(in the rows, 128 means zero)
Each named turn below is shown by a few rows before and after it. Which turns, in which order, take the first row of each later pair to the second? The first pair is answered.
k949 (before -> after):
[133 147 141 109 135 134 101 130 171  67  97 117 114 119 138 106 133 176
 133 145  96  91 144 104 132 110 140 133 146 139 189]  ->  [136 165 127  99 145 141 124 120 181  87  83  98 114 121 137 114 130 163
 134 157 102 113 147 106 138 114 142 126 143 149 188]
[130 157 181 117 148 123  98 127 117 183  86 111  99 113 143 123 115 153
 109 179 119 186 131 154 121 136 120 164 150  98 139]  ->  [125 135 193 128 132 114  74 139 106 159 104 135  98 112 144 112 119 168
 111 168 111 163 125 156 113 133 117 174 154  85 140]
[102 137 133 151 145 135 128 138 159 117 106 110  92 126 130 111 146 108
 113 147  89 103 148 108 103 136 105 109 120 136 184]  ->  [ 94 140 119 140 145 137 138 135 161 122  99 111  94 132 120 111 147 112
 112 157  82 117 141 130 107 132  94 117 117 137 177]
[149 155 141 122 158 132 127 166 164 139 116  98 144 130 110 141 133 128
 123 141 116 118 138 106 111  95 104  99 132 155 137]  ->  [133 146 130 110 146 128 127 169 156 129 115 116 148 138  97 133 135 141
 117 149  99 122 123 140 111  87  85 116 131 150 128]
k108 (before -> after):
[123 135 125 137 170  96 126 130 138 169 140 110 145 117 173 144 137 125
 144 124 136 153 159 121 132 133 122 132 122 131 148]  ->  [122 134 120 138 167  90 121 128 136 162 144 114 142 115 175 142 133 126
 140 124 122 150 157 116 135 141 123 137 119 124 155]
[119 142 108 129 126 122 147  94 114 124 134 129 116 107 133 143 105 110
 128 139 107 140 122 127 146 174 154 138 113 109 134]  ->  [136 143 145 131 139 152 160 131 144 149 116 104 136 122 126 145 132 117
 147 131 171 141 148 128 119 117 146 105 136 146 113]
[ 97 174 101 101 132 136 158 114 184 190  93 100 150 165 127 173 107  88
 169 162 118 167 112 148 117 130 107 107 106 158  62]  ->  [122 166 103 121 120 130 106 171 206 138 125  78 157 172 138 136 115  97
 158 162  63 126 136  65  99 129  96 101 111 169 136]
[111 158  94  99 149 133 134 123 141 140 133  89 137 136 101 147 128 150
 106 139 117 175 128 155  89  99 110 132 139 117 120]  ->  [118 155  93 106 142 130 115 141 147 121 145  83 139 136 106 135 130 153
 102 139  93 161 134 126  84 103 107 131 140 118 147]
k141 (before -> after):
[ 97 127 129 136 122 123 162  99 122 158 104 143 126 124 120 128 120 131
 141 153 165 158 110 139  96 114 132 109 137 129  97]  ->  [101 137 115 133 125 118 167  85 121 158 104 133 120 119 125 133 111 120
 137 160 150 164 109 126 106 134 139 111 130 125 108]
[112 100 116 118  96 117 113 156 109 107 146 175 136 140 112 114 150 165
 123 130 107 118 114 182 121  87 100 152 130 132 118]  ->  [134 124 135 115 124 145 144 164 143 150 118 128 144 147 115 131 161 146
 136 129 166 139 144 164 109  60 108 113 143 169 109]
[143 141 133 127 145 128 152 111 121 154 111 107 129 114 138 144 126 108
 147 120 181 135 138 136 129 134 151 107 131 135 109]  ->  [138 145 109 125 137 113 147  91 106 138 121 115 116 106 144 142 111 101
 135 128 140 134 126 126 143 170 154 124 117 116 129]
k966 (before -> after):
[124 108 142 126  95 122  74 109 116 132  95 134 134 180 109 152  89 136
 129 106 166 125 110 155 144  90 100 114 102 126 131]  ->  [127 125 126 119 104 126  91  99 124 147  82 116 132 181 110 160  84 124
 127 118 164 144 113 153 152  96 100 108  96 134 133]
[156 115 132  97 130 182 159 157 164 160 167  83 156 160 114  98 125  81
 119 106 109 178 174 147 105  81  84 116 103 194 137]  ->  [178 123 151 123 140 176 153 134 160 164 177  72 138 138 142 112 113  58
 126  87 130 163 186  93 111 115 127  95  97 182 152]
[108 181 165 196 133 138 176 122 111 159  96 102 104 114  63 133 109 117
 193 132  85 144 134 155 135 145 132 146 104  92 111]  ->  [113 173 184 211 130 134 160 124 103 148 110 113 100 106  73 132 109 119
 198 117  93 126 136 135 131 153 148 142 107  82 114]
[118 127 103 103 156 119 162  85  97 166 110 143 114 107 119 154 133 112
 135 121 186 134 133 179 147 124 145 106 110 121  68]  ->  [125 117 123 121 156 113 146  84  90 156 123 152 108  97 130 155 131 112
 140 105 197 116 136 157 143 133 164 101 110 111  71]
Pairs:
Between the rows of a pair lie two turns.
[ 97 117 154 103 108 129 102 171 142 109 154 164 159 149 151  75 156 133
 149 147 112 146 180  93  85  76 146  75  95 161 165]  ->  [105 146 131  92 126 137 131 148 154 136 135 131 155 146 157  90 142 107
 147 162 113 174 187  79  99  94 155  64  85 171 173]	k966, k966
[125 114 176 150 163 156 175  91  79 136 105 148  89  82 130 112 120  95
 138  98 189 126 111 149 144 155 161 112 146  95  68]  ->  [157 108 190 162 156 171 130 186 130  97 122 104 116 109 126  65 149 113
 133 105 156  91 150  70 105 105 130  90 167 139 137]	k949, k108
[130 141 121 111 118 145 125 106  92 160 117 139 193 119 114 159 109 133
  99 133 111 140 135 135 152 116 128  96 130  99 115]  ->  [130 133 132 122 116 139 112 102  81 150 127 150 188 112 120 157 108 135
 102 123 113 126 132 126 153 125 140  96 129  88 118]	k966, k141
[134 120 145 130 129  92 131 147 136 118 142 127  88 149 113 104 135 142
 134 150 110 130 169 109 143 126 115 121 123 134 148]  ->  [132 123 156 128 137 103 147 147 141 137 129 124  93 152 109 114 143 143
 142 147 140 140 172 128 137 108 113 113 129 143 125]	k108, k108
[152 169  90 115 105 117 152 134 155 142 120  93 137 124 135 127 121 124
 126 149 144 156 136 113 134 108 105 111 108 149 118]  ->  [136 147  82 118  81  98 124 141 134 103 144 127 136 124 128 108 118 144
 115 148 100 137 118 124 136 118  90 141 105 126 130]	k108, k949
[148 156 122 128 156 153 165 135 162 159 108  86 134 137 142 150 135 106
 137 138 159 159 153 108 125 106 143  84 117 163 130]  ->  [123  89 155 153 109 125  93 174 121  87 162 169 138 135 132 115 150 159
 135 107 128  93 128 131 105  90 127 124 127 124 124]	k949, k949
[106 141 106 121 129 134 163 123 147 145 118 131 133 131 116 151 145 117
 134 133 141 147 101 174 147 122 105 148 122 112  94]  ->  [126 125 155 151 132 142 140 151 155 138 130 130 136 127 129 149 159 124
 150 105 183 112 121 135 124  99 124 124 139 121  97]	k949, k141
[109 135 124 105 115 121 138 123 152 140 101 125 124 130  98 119 121 110
 110 145 105 134 133 144 151 139 123 133 119 148 131]  ->  [114 111 161 124 108 125 115 153 150 128 115 140 133 132  99 110 137 127
 121 122 133 107 141 139 131 110 125 127 134 149 121]	k949, k141
[111 141 116 129 142 129 155  80 116 157 120 143 109 122 127 141 110 123
 131 124 138 147  97 168 143 146 143 135 116 102  95]  ->  [113 123 142 144 136 125 138  88 107 145 133 160 109 117 133 136 115 133
 139 105 154 124  99 161 134 140 151 132 121  95  89]	k966, k141
[180 109 130 178 143 156  94 156 141 103 128 119 132 123 158 117 138 137
 119 112 110 119 152  43 115 134 136  99 158 121 191]  ->  [142 128  53 131 136 142 130 117 127 109 109 128 128 133 132 119 119 134
  95 157  41 172 115 113 148 161  99 145 133 107 183]	k949, k141
[166 177 105 122 116 132 156  85 175 157  93  61 145 128 126 143  95  73
 118 149 100 175 161  72 132 157 142  97 134 165 162]  ->  [109  84 135 135  49  98  83 131 113  72 145 189 157 141  92 100 120 158
 115 120  65 112 114 170 109 114  95 169 151 114 118]	k141, k141
[123 123 125  97  79 152 110 121  94 103 119 177  72 124 133  95 121 165
 100 122 105 107 133 123  81  99 111 156 156 104 153]  ->  [134 153 123 101 103 152 142  65  89 142 103 157  51 101 155 131 101 127
 107 115 143 127 137 105 103 140 157 136 143  98 140]	k949, k108
